Rows are one point carried round by a steady rotation, each followed by how many ticks it has turned.
The counts run from 0 to 824.
|  .04 | -.21 |  .34 |  .09 |  .08 | -.17 |  .23 |  .17 |  .14 |  .06 | -.33 | -.33 |  .14 | -.27 | -.20 |  .11 |  .05 |  .26 |  .09 |  .29 |  .26 | -.06 |  .01 |  .21 | -.19 | -.02 | -.02 |  .36 | -.10 |  .18 | -.22 | -.26 |  .21 |  .44 | | 254
| -.12 |  .02 | -.10 |  .11 | -.28 | -.39 |  .20 | -.10 |  .10 |  .21 | -.05 | -.14 | -.10 | -.29 | -.22 |  .19 |  .07 |  .15 | -.09 |  .25 |  .30 |  .24 | -.09 | -.15 |  .18 | -.39 |  .36 | -.11 |  .21 | -.04 | -.32 | -.25 |  .30 |  .15 | | 531
| -.11 |  .01 |  .01 | -.03 | -.09 |  .30 | -.05 | -.30 |  .33 |  .01 |  .24 | -.03 | -.55 | -.07 | -.04 | -.34 | -.10 | -.01 | -.23 |  .02 | -.04 | -.23 | -.02 | -.30 |  .00 |  .27 |  .43 | -.44 | -.03 | -.17 | -.02 |  .04 |  .01 |  .02 | | 791
|  .05 | -.50 | -.09 |  .01 |  .09 | -.20 | -.39 | -.22 | -.34 | -.37 |  .06 |  .08 |  .05 |  .39 | -.18 |  .12 | -.21 |  .03 | -.06 | -.23 | -.13 |  .10 |  .04 |  .12 |  .03 |  .20 | -.45 |  .12 |  .05 |  .05 | -.12 | -.28 | -.13 |  .13 | | 605
| -.02 | -.48 | -.17 |  .14 | -.11 |  .02 | -.29 | -.20 | -.06 | -.22 | -.12 |  .21 |  .07 |  .33 | -.10 | -.28 | -.29 | -.20 | -.06 |  .00 | -.10 | -.38 | -.05 | -.43 |  .09 |  .10 | -.09 | -.44 |  .09 | -.04 |  .08 |  .25 | -.07 | -.04 | | 760
|  .02 | -.31 | -.07 |  .34 | -.15 | -.14 | -.24 | -.39 | -.14 | -.28 |  .04 |  .13 | -.21 |  .11 | -.12 | -.49 | -.34 | -.03 | -.18 |  .21 |  .05 | -.31 | -.11 | -.29 |  .04 |  .19 |  .21 | -.32 |  .08 |  .01 |  .11 |  .13 | -.07 |  .04 | | 150
|  .18 |  .09 |  .28 |  .16 |  .09 | -.32 |  .29 |  .01 |  .00 | -.07 | -.04 |  .10 | -.02 |  .01 |  .04 | -.13 | -.02 |  .29 | -.09 |  .29 |  .34 |  .21 | -.03 |  .23 | -.17 |  .09 |  .02 |  .63 | -.16 |  .04 | -.06 | -.42 | -.19 |  .27 | | 567
| -.19 | -.09 |  .31 |  .18 | -.04 |  .07 |  .27 |  .04 | -.04 |  .51 |  .08 |  .03 | -.07 | -.16 |  .16 | -.04 | -.14 | -.05 |  .40 |  .31 |  .13 | -.48 |  .08 | -.22 | -.12 | -.11 |  .10 | -.04 | -.18 |  .19 | -.04 |  .35 |  .15 |  .28 | | 398
|  .05 | -.35 |  .21 |  .02 | -.05 | -.15 | -.29 | -.12 | -.26 | -.31 | -.24 |  .18 |  .19 | -.07 | -.23 |  .22 | -.02 | -.11 |  .04 |  .38 |  .18 |  .26 | -.18 |  .13 |  .01 | -.18 | -.19 |  .15 |  .14 |  .21 |  .20 | -.22 | -.29 |  .42 | | 285
| -.03 | -.15 |  .14 | -.11 |  .08 |  .31 | -.49 |  .11 |  .29 | -.33 |  .01 |  .32 | -.36 | -.26 |  .13 |  .27 | -.13 | -.22 |  .11 | -.14 | -.15 | -.35 | -.07 |  .02 |  .01 |  .22 |  .03 |  .00 | -.19 |  .01 |  .08 | -.22 | -.28 |  .21 | | 19
|  .11 | -.42 | -.11 |  .04 |  .08 | -.28 | -.32 | -.12 | -.26 | -.43 | -.04 |  .19 |  .13 |  .38 | -.13 |  .14 | -.19 |  .04 | -.10 | -.19 | -.05 |  .16 |  .00 |  .12 |  .06 |  .14 | -.43 |  .26 |  .04 |  .02 | -.11 | -.36 | -.21 |  .10 | | 601
| -.06 | -.15 | -.09 | -.22 | -.04 |  .34 |  .14 |  .03 |  .68 | -.08 | -.21 | -.36 | -.09 | -.05 | -.24 | -.14 |  .09 |  .12 | -.41 | -.15 | -.01 | -.05 |  .05 | -.24 |  .02 |  .17 |  .15 | -.35 |  .02 | -.20 | -.21 | -.08 |  .15 |  .00 | | 495
| -.19 | -.55 | -.07 | -.01 |  .02 |  .13 | -.44 | -.10 | -.10 | -.48 |  .09 | -.24 | -.03 | -.14 | -.18 |  .30 | -.24 |  .05 | -.14 | -.23 | -.16 |  .04 |  .10 |  .16 |  .12 |  .12 | -.36 | -.05 |  .07 |  .26 | -.05 | -.08 | -.04 |  .25 | | 617
| -.06 |  .11 |  .13 | -.38 |  .01 |  .16 | -.16 |  .09 |  .27 |  .30 |  .05 |  .41 | -.30 | -.04 |  .06 |  .52 |  .22 | -.30 |  .31 | -.12 | -.08 | -.04 | -.09 | -.12 |  .03 | -.14 |  .10 | -.07 | -.09 | -.20 | -.18 | -.37 | -.10 |  .18 | | 661
|  .06 |  .08 |  .29 |  .19 |  .02 | -.25 |  .36 |  .01 |  .03 | -.04 | -.02 | -.08 | -.02 | -.21 |  .00 | -.09 | -.02 |  .32 | -.13 |  .39 |  .39 |  .27 | -.01 |  .24 | -.12 | -.02 |  .09 |  .54 | -.11 |  .14 | -.03 | -.30 | -.13 |  .33 | | 562
| -.01 | -.12 |  .16 | -.18 |  .11 |  .32 | -.47 |  .04 |  .27 | -.22 |  .05 |  .37 | -.41 | -.14 |  .13 |  .23 | -.07 | -.27 |  .15 | -.16 | -.19 | -.35 | -.09 | -.02 | -.03 |  .25 |  .05 | -.05 | -.20 | -.06 |  .06 | -.24 | -.28 |  .20 | | 22
| -.19 | -.09 |  .33 |  .17 | -.05 |  .12 |  .30 |  .08 |  .00 |  .47 |  .03 |  .02 | -.03 | -.22 |  .16 | -.06 | -.13 | -.04 |  .36 |  .37 |  .17 | -.45 |  .07 | -.22 | -.12 | -.14 |  .09 | -.01 | -.19 |  .21 |  .02 |  .37 |  .10 |  .30 | | 400
| -.23 | -.16 |  .07 | -.04 |  .01 |  .32 | -.31 | -.08 | -.03 | -.45 |  .36 |  .06 | -.29 | -.26 |  .14 |  .27 | -.22 |  .03 | -.19 | -.11 | -.06 |  .20 |  .09 |  .21 |  .13 |  .13 | -.21 |  .16 | -.07 |  .26 |  .20 | -.08 | -.39 |  .25 | | 316
|  .08 | -.29 | -.17 |  .42 | -.19 | -.33 | -.22 | -.21 | -.09 | -.35 | -.13 |  .31 | -.05 |  .10 | -.05 | -.37 | -.36 | -.06 | -.13 |  .20 |  .13 | -.34 | -.16 | -.34 |  .12 |  .05 |  .18 | -.21 |  .09 | -.03 |  .07 |  .05 | -.09 | -.03 | | 144
| -.02 |  .08 |  .06 |  .24 | -.12 | -.53 |  .24 | -.27 | -.19 |  .34 |  .20 | -.03 | -.31 | -.07 | -.11 | -.05 | -.04 |  .23 |  .08 |  .27 |  .27 |  .09 | -.05 | -.02 | -.01 | -.12 |  .36 |  .12 |  .04 | -.03 | -.34 | -.31 |  .28 |  .19 | | 542
|  .08 | -.10 |  .28 |  .04 | -.02 |  .11 |  .22 | -.12 | -.07 |  .14 | -.13 |  .39 |  .19 |  .37 |  .08 | -.43 | -.06 | -.16 |  .05 |  .45 |  .20 | -.12 | -.06 | -.33 | -.15 | -.01 | -.06 | -.01 | -.07 | -.02 |  .32 |  .27 | -.37 |  .16 | | 427
|  .01 | -.42 | -.05 |  .26 | -.19 | -.11 |  .02 |  .00 |  .02 | -.21 | -.45 |  .10 |  .43 |  .10 | -.15 | -.27 | -.19 | -.08 | -.11 |  .36 |  .21 | -.21 | -.09 | -.38 |  .07 | -.18 | -.08 | -.21 |  .13 |  .10 |  .16 |  .29 | -.08 |  .09 | | 131
|  .05 | -.34 | -.18 |  .39 | -.24 | -.27 | -.11 | -.02 |  .03 | -.37 | -.36 |  .24 |  .25 |  .00 | -.06 | -.23 | -.29 | -.08 | -.15 |  .29 |  .22 | -.26 | -.15 | -.36 |  .17 | -.15 |  .06 | -.17 |  .12 |  .07 |  .14 |  .14 | -.12 |  .00 | | 137
|  .05 |  .29 | -.06 | -.22 | -.09 |  .01 |  .34 | -.12 |  .43 |  .30 |  .10 |  .18 | -.28 |  .23 | -.02 | -.16 |  .18 |  .03 | -.25 | -.01 |  .12 |  .21 | -.04 | -.32 |  .03 | -.01 |  .36 | -.14 |  .00 | -.42 | -.23 | -.31 | -.05 | -.11 | | 815
| -.08 |  .09 |  .14 | -.37 |  .00 |  .22 | -.19 |  .17 |  .38 |  .19 |  .00 |  .34 | -.29 | -.18 |  .06 |  .57 |  .20 | -.27 |  .25 | -.12 | -.07 | -.04 | -.09 | -.07 |  .06 | -.12 |  .11 | -.05 | -.10 | -.16 | -.15 | -.37 | -.10 |  .19 | | 658
|  .01 |  .04 |  .06 | -.29 |  .00 |  .34 |  .10 | -.32 |  .37 | -.06 |  .15 | -.10 | -.36 |  .21 | -.18 | -.35 |  .10 |  .07 | -.46 |  .00 |  .01 |  .26 | -.02 | -.16 | -.06 |  .31 |  .22 | -.26 |  .03 | -.29 | -.01 | -.19 | -.17 |  .04 | | 184
| -.06 |  .29 | -.04 | -.17 | -.15 |  .24 |  .26 |  .00 |  .66 |  .03 |  .02 |  .05 | -.32 | -.18 |  .03 | -.10 |  .12 |  .05 | -.38 |  .06 |  .17 |  .15 | -.05 | -.28 |  .10 | -.01 |  .44 | -.19 | -.01 | -.27 | -.06 | -.18 | -.12 | -.04 | | 806
| -.16 | -.25 |  .24 | -.35 |  .14 |  .48 | -.35 | -.05 |  .25 |  .03 |  .12 | -.14 | -.40 | -.19 | -.13 |  .32 |  .06 | -.12 |  .15 | -.19 | -.24 | -.21 |  .04 |  .08 | -.10 |  .24 | -.03 | -.20 | -.11 |  .02 | -.12 | -.17 |  .04 |  .34 | | 642
| -.16 | -.40 | -.11 |  .03 |  .01 |  .09 | -.48 |  .05 |  .08 | -.52 |  .07 | -.11 | -.18 | -.31 | -.05 |  .41 | -.24 |  .04 | -.10 | -.31 | -.15 | -.10 |  .07 |  .17 |  .16 |  .15 | -.21 |  .04 | -.02 |  .20 | -.11 | -.22 | -.04 |  .21 | | 623
| -.17 | -.41 |  .18 |  .00 |  .05 |  .37 | -.47 |  .02 |  .07 | -.41 |  .01 | -.05 | -.18 | -.36 | -.01 |  .24 | -.23 | -.10 |  .05 | -.04 | -.13 | -.29 |  .02 |  .11 |  .00 |  .19 | -.16 | -.04 | -.09 |  .29 |  .15 |  .04 | -.16 |  .35 | | 9
|  .10 | -.33 |  .21 | -.10 |  .10 | -.02 |  .07 | -.07 | -.13 | -.28 | -.20 | -.07 |  .34 |  .27 | -.21 | -.03 |  .02 |  .14 | -.21 |  .19 |  .17 |  .42 |  .01 |  .19 | -.11 |  .05 | -.45 |  .35 |  .04 |  .12 |  .10 | -.21 | -.30 |  .31 | | 586
